One vector is turned by the same rotation once a step. Each row is the vector after some number of steps, and that number follows the row.
The counts run from 0 to 216.
[124 135 170 106 113 160 131 134  86 147  97 120  79 164 134 133 153 137
 142 124 147 141  86 150 130 136 194 106 163 146 125  98 145  89 155 116
  95 129  99 164 186  75 123 164 174 121 123 112 134 127 138  78 143 137
 109  77 136 145 164 181 149 107]	43
[148 154 143 115  92 156 134 113  90 141 129 135  67 153 137 121 131  79
 116 123 106 164 109 152 107 174 162 120 135 152 157 108 119  84 144 133
  77 110 108 130 174  90 139 150 155 118 105 122 141 149 134  79 133 149
 102  63 156 144 136 166 119  98]	146
[108 153 143 153 103 179 137 122  78 113 109  99  81 153 131 139 136 141
 141 134 106 170  88 167 122 127 188 147 158 127 156 115 139  77 136 117
 110 138  90 127 171  98 144 145 164 135 113 119 105 140 119  88 156 117
 137 110 139  98 148 135 137  76]	34
[108 132 168 151 116 182 137 141  85 144 104 118  83 158 147 143 140 154
 142 117 123 179  73 147 124 144 168 137 184 126 134 102 134  76 146 116
 112 109 102 131 164  86 133 156 179 115 104 113 125 130 122  79 146 123
  99 101 146 126 175 150 135  84]	39
[138 132 142 137 111 193 124 103 108 143  87 117  89 125 156 131 133 136
 137 176 110 152  74 128 145 134 143 134 171 150 127  92 159  59 123 119
 132 127 138 121 169 136 135 140 155 115 119 117 162 156 130  92 141 137
 134  80 154 121 180 169 146 102]	201
[133 163 154 162 129 193 105  99 130 113 135 102 101 144 126 130 148 108
 147 142 125 141 109 141 127 130 152 151 128 153 154  95 140  76 127  87
 117 156 114 143 204  90 164 135 155 116 105 133 141 137 103 112 148 123
 117  71 126 158 171 188 122 101]	132
[119 128 109 147 133 168 120  71  95 125  97 110  94 130 151 143 149 155
 151 110 114 211  80 145 138 153 167 128 170 159 151 112 145  89 158 147
 102 141 113  90 151  93 146 169 151 126 100 117 129 163 111 118 151 131
 120 102 127 133 141 146 115  81]	91
[111 143 142 133 105 192 148 111 117 160 135  94  89 144 183 129 110 124
 145 157 118 153 100 137 134 138 176 122 165 130 161 101 163  97  85 135
 131 128 158 147 192 120 130 168 157 126 123 138 154 161 144  93 163 111
 130  83 144 119 163 138 131  96]	170
[130 151 123 122 109 197 140  86 127 144 143 112 110 122 178 131 126 104
 153 140 136 146 103 137  93 153 180 113 156 126 169 107 141 111 110 113
  84 136 136 137 173 125 135 153 155 124 124 132 187 150 128  92 165 131
 125  62 146 134 152 161  99  98]	15
[121 131 110 124 103 205 140 107  98 132  97 112  81 154 122 129 139 115
 106 154 104 135  77 143 125 110 163 118 180 137 153  82 154  66 134 123
  83 133 123  93 163 115 149 145 138 131 119 122 162 138 105  81 153 142
 138 100 155  95 157 179 145 100]	197
[104 114 153 128 132 197 128 105  99 138  98  88  78 137 160 127 132 144
 150 143 114 159  83 108 149 152 158 119 171 139 122 107 166  74 166 116
 134 130 140 106 168 112 140 142 149 122 121 110 154 155 129  97 151 118
 124  84 148 122 166 178 143 112]	200
[109 134 111 134  83 167 125 121  98 166  99 162  84 163 163 134 112 125
 139 118 113 142 131 150 116 142 155 159 139 150 129  81 152  92 132 157
  93 135 114 114 181  92 157 179 177 114 104 129 143 149 128  89 144 147
 103 107 129  94 148 131 157  84]	56
[133 137 110 136 156 194 122  92 134 126 140  89  83 150 174 121 121 126
 163 118 138 183 124 141 128 148 184 122 155 142 147 130 125 111 153 149
  75 132 112 133 182  81 153 161 162 105  84 137 143 145 109 131 148 107
 114  87 127 140 139 156 114 111]	1
[132 122 136 111 134 187  98 120 115 144  98 120 105 123 170 144 145 143
 144 115 127 152 106 130 133 153 184 126 142 152 114 102 179  99 184 137
  87 146 109 115 176  92 142 167 149 116 105 139 160 134 117 118 156 144
 126  51 106 129 165 182 118 117]	74
[165 134  94 149 130 206  96 102 107 129 103 135  91 148 136 144 124 110
 136 105 122 175 132 164  94 136 169 146 158 134 161 132 124  78 161 122
  86 130  97 137 190  80 135 146 160 113 106 134 148 136 126  96 119 156
 136  90 148 143 134 150 106 125]	125
[130 157 130 148 149 194 125  72 134 117 136  87  87 145 173 117 138 132
 170 149 130 184 134 128 123 138 161 128 150 151 164 120 126  85 130 124
  96 148 104 137 186  93 168 140 140 105  82 125 137 161 115 126 158  94
 122 105 138 142 159 152 117  98]	2
[135 143 176 123 110 176 126 134  91 113 112 102  85 164 149 146 144 116
 128 137 121 165  81 146 131 142 163 124 175 124 138 103 131  63 147 102
 101 123 103 142 176 100 128 152 175 115 112 105 125 135 116  66 129 129
 117 107 155 112 161 174 138  85]	38
[121 116  98 110 135 185 124  83 127 128 103  80 118 141 144 119 133 113
 177 128 134 167 116 110 124 132 166  93 179 135 130 105 158  95 142 132
  81 131 129 141 177  88 145 180 146 117 117 119 155 150 111 124 132 109
 129  94 136 131 178 184 133 111]	105
[119 153 114 142  94 156 113 110 107 120 116 141  95 173 145 120 134 116
 139 129 130 155 115 166  99 157 192 130 162 150 155 111 134  91 144 151
  75 127 117 144 191  93 148 176 172 122 116 143 129 126 115  88 146 139
  88  55 126 124 136 132 116  93]	26
[121 145 151 122  81 192 131  90  90 150  97 123  98 161 154 122 122 130
 157 152 109 151 118 121 125 129 151 134 145 145 120  96 153  74 110 122
 132 156 106 137 205 105 159 147 152 137 135  98 156 148 128 118 145 121
 127  80 164 104 175 139 157  91]	50
[130 168 108 160 138 187 101 104 127 149 129 112  95 151 123 136 108 119
 143 106 143 156  94 158 105 131 182 156 148 145 151  91 126 107 116 125
  98 122 129 127 191  79 143 144 165 122  92 149 152 115 111 103 141 139
 105  59  96 119 169 155 132  79]	134
[104 131 114 147 126 206 120 112 122 123 117 120 101 156 154 130 140 110
 141 156 127 147 126 130 120 112 171 126 194 136 110 111 159  76 136 136
  95 130 133 129 188 125 149 170 190 113 129 145 144 125 107 102 152 137
 111  70 131 101 138 120 121 122]	187
[127 154 108 115 103 196 110  96 124 121 146  86  73 142 151 120 103  77
 137 133 100 151 101 140 110 151 167 117 153 134 170 112 133  84 119 127
 116 118 148 129 177 108 144 125 141 122 119 132 170 140 126  91 144 124
 123  59 157 102 141 162 145 105]	140
[118 152 148 150  99 167 124 130 105 102  96 127 105 175 137 147 172 127
 137 133 117 154 121 142 132 127 163 137 171 139 149  97 157  58 159 138
  94 157  83 137 179  95 144 170 173 103 116 130 112 130 101 106 126 137
 123  78 132  91 153 145 137  90]	189
[123 152 153 119 118 172  88  89 111 129 100  91 106 125 154 121 154 130
 146 165  79 144 105 114 141 141 155 127 135 159 153  98 184  78 130 153
 105 174 131 116 174 124 154 144 142 109 109 126 151 142 123 120 131 125
 134  35 138 122 153 162 132  89]	80
[ 94 148 153 138  96 183 137 125 101 150 123 107 125 149 186 136 141 139
 161 128 128 166 107 117 134 166 180 121 163 126 163 116 173  84 127 112
 122 137 124 150 168 102 149 175 158 129 121 111 146 165 139  97 141 111
 106  77 160 123 160 131 124 105]	174
[134 142 148 123  70 158 110  93  79 175  73 140 120 150 128 143 155 126
 143 135 103 155  95 121 131 136 150 133 138 164 122  84 152  66 112 133
 127 128 112 127 180 113 142 177 155 129 123 103 143 154 136 101 131 140
 108  77 136 136 173 175 159  87]	206
[130 170 137 139  99 174 141  79 119 144 120 141  83 140 162 123 127 116
 137 136 119 167  93 141 126 164 156 124 146 146 154 108 108  74  98 124
 115 129 107 117 195 124 153 137 157 111  94 125 156 159 132  96 168 137
 101  76 144 162 159 142 129  74]	149
[134 156  92 134 142 185 117 106 142 141 139  98  88 157 136 116 106  95
 156 127 130 134  89 143 118 130 189 123 159 136 153  94 132  93 133 118
 101 116 131 129 191 104 151 144 137 121  98 154 161 129 112 116 141 137
 101  44 108 121 164 156 126 116]	135
[124 123 124 110 108 185 148 110 117 118 115 136  83 174 181 139 140 115
 139 140 134 141 142 115 140 145 159 123 145 160 118  99 149  74 157 143
 113 164 114 107 210  89 168 175 157  96 116 128 157 156 123 116 145 118
 108  77 149 117 132 156 133 115]	58
[140 121  92 117 133 177 105  78 114 146  97  99 114 140 129 128 117 110
 165 117 133 155 106 136 103 130 190 117 163 143 126  95 140 103 142 150
  63 118 135 142 171  87 133 186 166 126 112 138 180 126 121 110 134 129
 130  93 120 136 180 173 124 101]	104
[128 160 136 126 119 163 134  97 109 143 137 112  72 159 165 111 129 120
 160 113 133 191 122 132 137 148 197  91 174 145 148 136 123  84 145 149
  92 144  91 128 185  91 152 133 138 117 107 124 146 135 132 120 145 132
  99  64 134 155 129 119 124 119]	152
[145 148 144 123 110 176 131 128 137 132 171  96 118 160 160 129 153  82
 133 140 130 154 121 140 126 147 174 107 161 154 184  96 154  80 132 113
  86 130 124 167 180 111 150 182 135 121 108 148 155 151 134  89 144 112
 118  61 146 151 147 167  99 118]	11
[106 167 147 140  99 183 148 106 102  89 120  98  81 154 143 140 153 113
 146 152 118 153 104 144 144 133 179 117 167 131 161 105 121  67 145 115
 107 146  90 118 175 100 153 139 157 120 113 115 112 145  99  90 156 119
 135  90 158 112 137 147 144  84]	33
[143 154 139 137 125 204 123 126  99 168  94 125  99 141 160 153 139 162
 138 111 112 172 118 133 152 123 191 149 151 137 134 111 169  77 147 148
 131 145  93 125 202  97 131 160 152 114 103 143 137 157 138 107 147 121
 140  79 125 114 140 119 131  95]	65
[113 150 150 135 116 160 103 117 103 109 120 115 100 147 166 120 124 121
 146 131 135 171 116 155  90 171 191 121 163 140 148 143 154 108 164 137
  83 146 111 155 197  83 137 148 177 122 111 116 140 125 136  95 125 145
  96  57 148 131 128 142 117 105]	22
[120 138 145 130 107 200 152 101 106 167 118 111  88 153 156 129 119 137
 155 136 141 137  87 126 136 121 177 115 174 147 113  97 151  84  96 107
 127 123 130 133 182 123 159 144 163 122 119 119 171 134 129 101 177 132
  98  74 133 132 184 149 145 105]	45
[152 157 130 117 105 188 112 103 113 110 139  94  80 137 146 135 128  66
 138 147 113 153  91 145 111 167 153 121 152 144 169 102 122  85 140 127
  95 113 124 140 165  96 132 132 137 107 101 125 150 139 124  87 126 135
 114  51 167 114 135 181 149  88]	141
[145 135 106 128 113 150 126  88 116 130 115 119 104 168 148 119 141  84
 148 154 134 149 121 139 124 144 132 129 157 156 178  85 135  67 143 134
  88 147 128 134 189 101 155 187 145 112 123 112 139 181 145  97 102 149
 118  70 163 153 158 163 114 119]	115
[118 112 120  95  96 174 112 119 101 158  86 137  87 150 169 133 105 116
 142 120 123 147 136 143 106 136 183 124 155 141 112 108 141  96 154 161
  95 126 111 134 200  98 140 160 168 120 109 126 155 131 123 101 123 134
 107  85 159  90 147 139 168 106]	52
[152 129 139 119 112 193 108 147 110 156 100 128 125 138 163 170 156 127
 140 112 110 190 123 135 138 148 175 136 162 129 140 105 166  73 169 132
  92 136  75 144 162  93 150 171 155 115  96 146 133 143 116 102 125 135
 125  81 138 114 156 159 137 109]	69
